In the data rows, 128 means zero.
Some points, each followed by its number:
[199  83 112 151 106 129  75 125 107 113 103 116] 0
[109 210  74 144  69 116 105 139 114 202 125 182] 1
[160 147  85 118  76 133 108 110  32 150 132 123] 2
[ 67  91 160 146  79 213 188 155 161 148 146 193] 3
[144  53 201 175  85 114 140 227 241 104  29  92] 4
[116 130  83 108 227 122 109  62 155 112 128 152] 5
[156 107 169 133 169 106 141 129 148 137  65 158] 6
[122 147 106 121  66 204  75 156  66 121 181 167] 7
[157 173 145  50 103 134  49  90  71  95 120  98] 8
[146 158 144 122 135 138  79 144 103 122 106 110] 9
[208 151  66 125 126 179  78 141 149 128 157 191] 10
[108 149  56 141 167 202 127 107  82 188 218 174] 11
[113 116  91 103 226 120  99  72 170 111 123 164] 12
[ 47  69 152 121  83 145 158 172  93 176 199 211] 13
[157  88 163 175 145 144 118 155 152 108 129  85] 14
[ 82  88 216 117 185  77 204 130 153 129  98 127] 15
[102 131 107 119 119 152  78  93  76 116 159 101] 16
[155 185 130 110 184 133 118 122 128 119  98  96] 17
[ 61  35 128 154 132 198 151 180 150 113 152  37] 18
[111 169 139 171 158 149 140 161 148 198 108 202] 19
[119 182  97 141 179 108 211 103 117 117 104  90] 20
[106 113  43 136  64 211 127 109  37 155 227 189] 21
[113 166 104 105 173 136 109  89 158 154 133 108] 22
[154 146 181 111  59 183  18 158  92 195  94 105] 23
[103   0 144 128  75  84 210  25 125  67 143 194] 24
[160  87 182 103 164  88 130 103  72 113 189 104] 25
[ 79 160 187  72 103 107 193 157 159 117  94 163] 26
[116   1 179  93 194  89 203 154 200  76  83  40] 27
[135 162  80 168  86 168 100  91 153 175 121 133] 28
[135 105 162 135 168  77 202 165 177 114  72 123] 29
[ 52  95 175 152  76 200 199 163 159 132 131 200] 30
[ 95 153  69 195 124 170 161 219 112 254 133 161] 31
[ 57 100 156 152  76 199 194 162 167 147 140 207] 32
[114 187  97 139 175 101 214 106 122 144 101  77] 33
[ 74 223 101  95 150 173  94  71  61 177 212 237] 34
[ 80  89 214 124 178  91 187 139 155 138  91 138] 35
[136 196  72 122  88 120 119 107  59 174 164 140] 36
[137 153 162 197 135 154 126 112 153 139  81 130] 37
[165  72 142  76  86  69 106 130  94 146 131 149] 38
[143 154 154 135 139 128  99 148 106 123  98 105] 39
[189 129  91 101  64 123 161 189 134  98 154 159] 40
[101 163 109 116 166 134 112  81 159 141 147 116] 41
[118  95  88  94 113 118 143 114 168  57 116 118] 42
[137 144 162 135  66 117  84 128 150  94 109 123] 43
[167 157  95  94 219 108 128 126  74 117 167  37] 44
[111  94 167  85 132  91 179 122 117  98 107 110] 45
[ 86 172 115 157 116 130 100 139  77 219 110  98] 46
[ 83 196 146 134 210 166 147 128 137 117 179 111] 47
[ 99 115 123 174 143 110 164 137 203  84 113 102] 48
[116 193 102 146 187  99 222  99 110 136 101  86] 49
Which three points above are nearest to each new point? Their numbers follow each, nearest first.
[195 102 106  86 162  72  91 134 168  43  99 121] 42 0 17
[ 92 112 112 181 145 115 178 143 196  95 105 109] 48 29 42
[ 96 127 111 135 111 158  87 102  79 129 154 117] 16 9 2
[158  91 157 166 141 137 115 153 164 110 132  87] 14 39 48
[147 163  92 176  99 167 114  88 138 173 111 136] 28 37 41
[183 115 146 160 136  99 103 171 142  97 127  66] 14 39 0
[158 189  75 166 123 114 113 111 187 157  93 164] 28 37 1
[157  75 148  84  96  59 114 134  98 136 122 139] 38 45 25
[145  82 156  75  97  73 104 140  79 149 137 160] 38 25 45
[131 156  87 184 106 164 108  85 142 179 114 137] 28 37 41
[159 165 146 106  63 102  93 160 159  71 114 130] 43 9 39
[100 199  86 137  61 105  91 135 122 199 120 185] 1 36 28
[156  79 144  86  96  53 123 135  90 146 127 154] 38 45 25
[143 180 144  58 114 148  56  84  75  93 121  91] 8 9 16
[146 173 143  70 100 148  55  99  67  93 124 109] 8 9 16
[162 176 150  68 106 145  65  91  82  94 110 103] 8 9 39
[ 83 104 124 181 144 114 168 143 189 105 118 114] 48 29 14
[160  59 222 164 168 124  51 107 140  92  86  61] 14 39 0
[ 86 108 120 139 100 143 143 107  88 192 105  83] 46 16 39
[109 146  55 132 159 211 101 102  83 192 225 174] 11 21 34
[153  83 160 173 142 148 116 173 161 113 139  86] 14 39 48
[239  93 141 123  82  89  32 164 117 146 126  58] 0 38 9
[113  97 151 126  16 126 130 139 160 144  75 164] 43 38 26
[ 75 137 133 162 109 140 170 121  74 145 111 190] 19 32 30
[116 145  59 132 162 204 109  93  65 183 224 157] 11 21 34
[112 185 154 105 109 115 178 132 177 124 112 155] 26 45 43
[157  90 149 173 137 145 104 145 157 108 145  84] 14 0 39
[139 164  76 143 158  96 113 144 111 209 114  96] 46 22 39
[109 179 123 166 147 156 135 165 133 215 110 198] 19 31 1
[ 58  60 159 117 103 132 160 182 105 173 188 213] 13 3 32
[108 158  72 180 104 163 163 227 115 255 133 162] 31 19 1
[104  57 137  85 112 144 159 123 165  58 117 168] 42 45 48
[ 57 115 205  85 157 151 124  99 103  54 142 184] 45 26 35
[ 74  48 125 147 136 198 151 184 149 123 142  47] 18 14 48
[121 154  25 171 100 137 158  88  65 208 160 147] 36 11 2
[ 50  69 152 128  87 136 176 171  95 162 193 212] 13 32 3
[110 154  49 147 156 216 110 124  73 183 215 181] 11 21 34
[103 189  40 139  82 109  92 102  51 159 187 166] 36 1 2
[111 177 138 183 164 149 130 163 134 197 114 190] 19 37 31
[122 109 147 133 163  84 214 170 170 123  71 123] 29 35 15
[ 67  56 142 152 138 200 145 173 148 100 151  33] 18 14 48
[163  74 154 178 143 142 110 157 162 102 125  92] 14 0 48
[156  71 146  78  90  60 113 134  91 138 132 144] 38 45 25
[128  87 121  85 156 123 113  77 151  63 128  84] 42 45 41
[168  77 140  69  87  70 106 143 103 152 130 148] 38 0 45
[141 155  80 166  91 169 108  99 152 166 116 139] 28 37 1
[160  94 161 137  65 161  71 191 116 174 116 110] 23 0 9
[127 176 104 116 144 219  53 151 175 158 138 189] 10 28 19
[162  87 167 178 144 130 113 159 164 101 140  81] 14 48 39
[ 69 100  97  58 138 108 167  56 158  57 123 130] 42 45 5
[108 130 100 126 113 153  77  93  75 128 158 116] 16 2 9
[108 191  50 144  96 104  99 107  43 160 188 166] 36 2 1
[133 104  79 113 104 121 133 113 167  62 121 118] 42 48 43
[134 116 125 150 158 109 147 117 195  77 135 130] 48 42 14
[ 82  51 113 163 137 196 154 177 142 111 149  44] 18 14 48
[146  82 157 171 140 132 116 159 164 103 124  89] 14 48 39
[155 158 161 103  76  97 105 157 143  61 106 130] 43 39 9
[ 82 107 129 164 136 109 165 148 192  91 115 103] 48 29 42
[219  92 170 148  71  86  42 119 127 145 100  34] 0 43 14
[ 86 119 120 177 140 105 182 129 191  99 115 106] 48 29 42
[ 96 182  50 146 105 114 104 106  45 151 188 159] 36 2 16
